rotation ticks, each row followed by its count of ticks:
The counts run from 0 to 779.
[130 156 110 118 109 147 151 126 131  94 122 110 174 136 146 166 158 123
 124 114 171  88 135 157 146 122 146  94  89 147  83 125 111 129 105 179
 155 128 185 111 133 160 159  98 150  76 155  92 137 141 125 134  94 139]
601
[104  99 107 125 165 178 130 165 126 138 151 130 149 112  99 153 130 153
 125 146 157 108 149 177 113 124 123  95 131 150  86 157 142 147 145 143
  87 111 116 102 126 174 128  61 100 134 101 117 164 137 165 170 130 141]
228
[121  93 101 119 126 147 103 161 135 133 143  81 196  99  97 182 118  87
 135 130 123 102 128 169 107 132 112 123 109 159 109 144 124 127  99 145
 175  98 129 105 101 155 128  96 144  75 133 107 145 128 179 133 136 127]
384
[114 106 121 133 130 199 125 149 145 112 145 163 157 136 132 118 123 141
 149 121 107  83 114 186 150 104 159 119  95 139 100 131 114 107 100 207
 142 133 156 103  97 136 128  99 121  86 124 121 117 131 177 154 139 140]
167
[135 114 145 118 161 191 111 164 108 124 139 101 110 129 101 132 134 123
 132 129 171  88 117 183 104 127 122 129 121 193  90 121 129 141 128 164
 133 142 145 120 107 135 186 118 104 101 138 108 185  92 174 145 132 117]
572
[134 136 117 115 154 160 111 161 114 116 122  96 136  97 115 169 140 138
 120 142 199  95 143 175 115 152 120 113 125 166  90 156 144 164 139 133
  89 121 154 111 141 188 151  90 136 122 150 111 191 110 129 138 132 135]
132
[119 151 136 136 133 169 124 140 147 101  85 118 148 140 152 167 157  90
 163 125 139  82 167 160 127 123 122 138  80 160  76 116 122 133 118 158
 125 156 164 126 130 162 157 111 161 120 167 124 143  97 167 138 183 135]
356
[130 125 122 121 150 143 130 161 138 129 116  78 161 108  94 185 152 129
 122 144 168 119 177 156  93 138 102  95 128 165  80 147 131 163 145 111
 125 112 122 129 125 176 141  75 114 128 123 110 172 139 174 151 128 139]
219
[153 125 104 110 142 134 124 156 125 123  98  68 189 106 103 186 137 106
 138 125 160 102 147 158  76 132 118 122 116 159  93 152 116 153 121 127
 178 120 132 135  93 162 131  90 130  78 141 109 150 152 165 133 113 125]
296
[151 125 145 102 112 178 130 139 134 112  59 113 151 153 102 125 140 114
 151 110 149  89 140 132 100 126 133 105  82 131  71 111  98 165 109 148
 183 130 118 161 128 132 145  91 121  92 149 105 140 138 175 155 150 142]
99
[122 114 139  99 140 200 124 147  98 125 117 116 111 141 103 119 129 118
 131 120 182  82 109 156 113 133 125 105 104 161  75 115 126 158 124 166
 118 131 123 121 148 140 184  89 109 110 138 100 188 100 151 159 133 117]
664
[126 111 130 101 106 181 123 137 128 120  96 124 165 123  98 126 160 105
 129 117 140 109 124 139 116 124 111  89  97 143  83 108 135 160 118 143
 164  94  79 137 153 151 156  76 104 129 122  81 168 117 185 141 161 156]
748
[108 132 102 125 142 186 134 135 133 111  81 163 159 138 148 149 141 114
 168 125 134  83 158 156 124 113 142 117  91 113  75 143 134 148 134 158
  92 140 116 118 146 179 121  60 140 139 134 132 132 131 151 163 178 142]
441
[126 133 107 125 126 169 161 131 133 105 142 139 188 134 145 140 187 130
 126 113 127 106 133 172 128  87 145  94 115 154  88 120 136 124 126 188
 169 117 132 116 114 153 157  83  99 115 101  88 133 145 186 131 104 151]
504
[176 133 110  95 125 169 110 137 114  95  58 132 167 110 128 128 142 126
 148 105 171  80 104 162  99 131 150 127  98 122 103 142 126 172 114 157
 169 118 122 146 122 160 129  97 139  89 159 100 149 138 137 117 136 152]
194
[120 120 136 135 108 175 127 141 163 108 126 133 171 144 126 136 142 112
 145 119 103  93 138 159 148 110 140 114  80 152  87 108 102 108  89 189
 178 130 159 122 107 129 142 111 133  81 136 108 115 126 195 147 149 147]
172
[147 100 149 109 160 196 109 166 116 130  92 116 115 134  83 115 113 144
 148 129 164  91 133 165  84 133 129 123 115 154  80 133 116 171 134 141
 134 137 108 146 110 138 146  93  98 109 134 123 172 125 181 169 150 133]
649
[151  97 111 103 139 164 101 168 116 122 139  94 164  99  84 144 102 142
 120 127 170  93 100 181 107 141 139 115 122 158 111 156 116 147 103 157
 163 104 147 114  94 147 133 102 125  58 139 101 159 140 149 138  97 130]
391
[137 112 133 110 133 157 137 164 134 131 129  82 157 118  71 154 130 156
 109 137 176 115 152 150 104 143 118  76 122 156  76 141 104 163 122 127
 151 102 135 132 115 154 136  79 103  91 122 101 162 158 164 164  95 144]
312
[107 142 124 140 130 179 123 136 149 101  96 145 157 135 159 157 167  92
 165 124 117  89 161 167 138 111 128 134  86 150  82 116 139 129 123 170
 114 144 142 117 140 168 149  97 151 139 144 122 138  96 179 137 197 148]
353
[148 110 118  91 125 193 121 135 108 112  61 145 150 135 110 105 126 122
 156 105 163  79 107 148 104 124 147 113  90 111  85 134 124 175 115 159
 149 122  89 145 140 149 135  74 118 103 140 102 150 133 145 150 152 142]
104
[117 130  99 109 131 184 147 133  97 107 147 137 152 138 145 132 145 124
 128 111 166  75  94 180 135 108 154 106 106 157  90 128 133 125 114 201
 134 133 152  93 128 149 177  89 122  89 127  96 155 123 134 137  95 118]
590
[164 129 104  99 156 155 115 152 104 112  76 105 160  98 113 155 140 138
 136 123 191  93 131 167  81 138 135 117 126 139  96 166 137 184 143 123
 133 115 112 138 123 181 130  78 124 111 142 112 171 144 135 131 124 144]
209
[110 133 130 121 126 171 143 138 119 117 152  95 149 145 125 153 163  97
 124 120 152  96 128 163 128 114 122 105 101 187  79 102 124 120 114 179
 157 133 158 107 123 138 198 107 117  97 130  91 164 107 174 140 114 117]
584
[119 152 123 118 123 153 132 139 128 108 111  98 152 116 129 172 179 110
 117 130 180 106 160 152 126 139 108  95 107 167  74 123 143 157 136 135
 112 118 138 119 167 185 175  90 135 143 144  93 181 104 151 133 147 149]
766
[137 146 101 112 135 176 162 124 119  96 100 153 166 143 151 133 154 151
 140 109 164  80 132 164 125  99 168  91  99 121  79 139 116 147 126 187
 138 137 145 122 128 159 136  69 117 101 126 104 125 166 133 152  96 145]
514
[114 133 135 139 107 182 113 137 160 101 119 148 163 133 146 136 159 102
 144 120 109  90 135 167 162 117 135 123  78 152  94 103 129 113  96 188
 145 130 156 112 134 150 151 115 150 111 149 107 130  95 185 133 183 156]
262
[134 104 104 137 148 169 111 161 159 116 122 144 189 106 126 155 128 148
 156 134 107  96 146 187 115 105 151 132 114 135 107 161 118 124 115 166
 148 123 141 120  75 155  87  91 130  89 120 133 107 157 188 146 144 152]
715
[128 140 110 149 133 136 121 154 169 105 129 110 191 109 142 192 156 129
 137 137 123 106 170 176 135 121 136 122 106 158  99 148 118 116 114 159
 144 129 186 110  95 171 114 109 159  93 146 122 117 139 173 130 136 155]
704
[123 137  88 128 109 146 132 133 157  98 118 141 210 107 151 169 160 130
 134 121 125  97 142 164 148 115 147  96  93 118  98 146 129 125 105 170
 148 104 150 102 131 179 107  80 157  98 134 103 112 152 149 127 131 166]
610
[136 100 148 126 145 173 110 167 151 133  93 110 153 125  83 144 137 125
 149 139 123 112 171 154  90 128 109 120 112 156  81 129 116 157 130 126
 154 121 105 150 100 149 122  90 105 121 125 124 149 131 217 160 174 152]
643
